rotation steps, each row followed by its count of steps
The counts run from 0 to 547.
[126 145 147 131 156 142 112 103 133  97 131 105 150 132 140 191 115 109
  79 187 148 167 157 105 154 101 136 137  94 150 164 171 119 112 108 126
 124  99 124] => 366
[126  88 111  90 100 155 104 149 118 118  77 118 141  95 163 127 125  82
 122 134  83 130 141 163 147  89  95 115 121 140  82 110 142 171 133 151
 155 112 159] => 374
[176 125 134 108 149 126 151 107 147 134 123 108 158 133 136 131  81 123
 188 129 111  95 140 121 186 108 139 117 147 170 163 135  98 188  96 142
 114 140 141] => 300
[124 141 141 113 171 129 169 116 160 103 129 104 142 110 114 182  87 126
  74 108 146 153  88 112 111 127 129 169  98 147 146 117  93  89 124 159
 123 126 103] => 305
[158 186 118 110 162 141 127 157 160 114 112 102 182 115  71 126  84 117
 147 143 125 170 126 141  88  90 113 153 126 152 131 121 118 113 155 134
 139 117 169] => 68
[128 181 127 144 152 103 117  91 129 110 152 149 136 127  99 140 107 202
 114 129 172 169 138 124 111 131 147 142 128 122 172 191 145 101 117 123
 117 127 130] => 422
[143 131 171 109 150 114 162 111 154 147 142 101 136 154 149 174 103 133
 134 154 123  98 120  97 175 114 146 115 128 182 161 120  73 150  99 140
 112 126  95] => 245
[100 145 104 132 134 104 103  87  75 108 114 159 143  87 126 120 112 181
 106 100 144 149 144 152 130 135 151 128  98 113 146 184 172 147 112 144
 129 144 166] => 5
[120 154 134 104 139 138 136 160 159 106 108 109 146  89  92 157  95 119
 102 114 124 171  89 145  77 103 106 151 115 161 111 104 112  84 165 155
 141 109 142] => 304
[ 97 147 134 123  81 124 101 145 134 127 137 131  75 136 110 124 163 174
  93 116 141 144  85 143  93 132 140 136 127 102 116  95 138  63 158  86
 121 136  97] => 16
[108 148 146 119 184 107 148  93 108 121 121 140 172 103 149 173 103 134
  82 152 136 158 156 122 133 117 138 122  79 158 144 183 133 147 109 172
 142 115 149] => 321
[147 121 135 101  90 103 140 145 159 150 122 157  98 122 126 109 110 175
 192  90 105 105 105 146 128 109 101  91 193 152 104 114 133 153 141 146
 137 131 122] => 263
[114 140 127 102 166 115 155 106 121 120 110  84 170 116 115 138  92 150
  87 110 135 123 100 139 137 137 167 170  73 145 172  98  93 134 106 146
 109 163 131] => 260
[173 114 113 126 139 153 120  95 121 121 135 127 131 154 173 149 127  99
 139 159 126 103 188  96 196 118 142 124 133 106 146 183 139 164  89 110
 117 132 124] => 527
[119 144 143 122 184 116 147 100 119 114 118 134 173 106 140 180  96 125
  99 155 134 155 156 112 139 109 130 124  88 161 143 185 127 152 108 177
 141 111 142] => 185
[163  64  99  89 105 160 141 133 161 134 109 111 115 144 169 112 128 101
 142 105 103  95 127 135 166 114  97 148 168 102 118  91 115 168 113 135
 132 148 105] => 118
[134 115  89 120  80 149  79 133 110 116 101 163 108 108 151 110 146 116
 144 127 104 141 166 151 135 100  97 105 154  92  85 165 188 146 140 121
 151 114 161] => 157
[ 95 157 110 107 108 123 119 140  91 144 123 156 101 110 127 100 159 160
  94  87 130 121 101 151  93 145 152 137  90  74  94 112 169  93 153 108
 136 171 131] => 61
[159 142 124 117 182 112 192  98 158 130 158 144 131 135 123 139  85 169
 139  85 151 115 110  93 132 145 136 159 142 124 157 156 110 130 106 163
 113 163  98] => 225
[153 153  83 136 151 159 102  93 108  77 125 128 140 104 116 150  97 110
 116 106 148 140 153 110 148 135 153 169 106  86 159 186 155 108 108 118
 114 139 153] => 195
[166 175 140 128 156 112 132 105 123 134 147 142 145 127 119 146  88 139
 189 150 124 100 159 100 168 115 157  93 136 168 151 187 128 161 105 129
 120 128 149] => 165
[119 135 122 113 110 106 100 122 110 150 113 162 148 126 138  97 139 169
 160 152 110 147 167 169 134  89 108  84 155 138 112 159 170 184 130 137
 152 117 168] => 202
[128 146 132 111  85 131 127 161 171 128 137 127  82 133  98 122 130 166
 135  98 129 132  71 138  90 118 118 137 166 119 112  79 119  69 167 106
 121 132  98] => 424
[140 132 130 106  62 156  85 172 130 142 117 116  87 142 141 115 159 102
 162 151  95  95 127 145 143  98 128  94 142 123  89  92 137 118 154  77
 130 120 130] => 273
[105 161 135 129 140 129 133 114 112 121 152 141  93 128 138 167 144 142
  61 116 157 127 112 101 120 154 163 155  80  91 135 145 138  60 131 110
 116 147  90] => 251
[150 109 127  78 152 151 172 137 138 152 117  94 138 143 161 137 123  79
 124 120 103  72 112 110 167 127 145 142  96 121 117  80  96 148 109 137
 123 164 107] => 335
[134 144  92 121 181 126 132  83  96 111 119 142 178 111 132 125 107 141
 103 118 146 146 164 130 138 133 144 163  91  95 158 181 154 155  98 149
 132 153 158] => 512
[145 126 136 127 148 158 110 112 146  92 123  89 150 139 146 186 110  80
  95 187 133 160 161 109 164  96 124 148 108 144 161 159 113 130 104 125
 124  92 125] => 94
[142 168 134 137 145 102 114  98 101 134 134 155 141 119 129 138 102 154
 177 144 123 110 164 116 164 119 157  80 126 161 150 198 149 168 104 128
 125 127 164] => 437
[ 85 121  97 123 108 107  95  96  79 113 102 160 126  88 135 107 131 185
  90  89 138 148 134 170 126 133 137 135 107  98 132 160 179 145 117 138
 136 146 156] => 277
[112 160 157 103  96  98 139 152 108 177 129 164  90 121 142 115 144 156
 168 119 100  81 108 137 127 120 148  65 128 152  80 116 145 134 149 127
 136 144 131] => 46
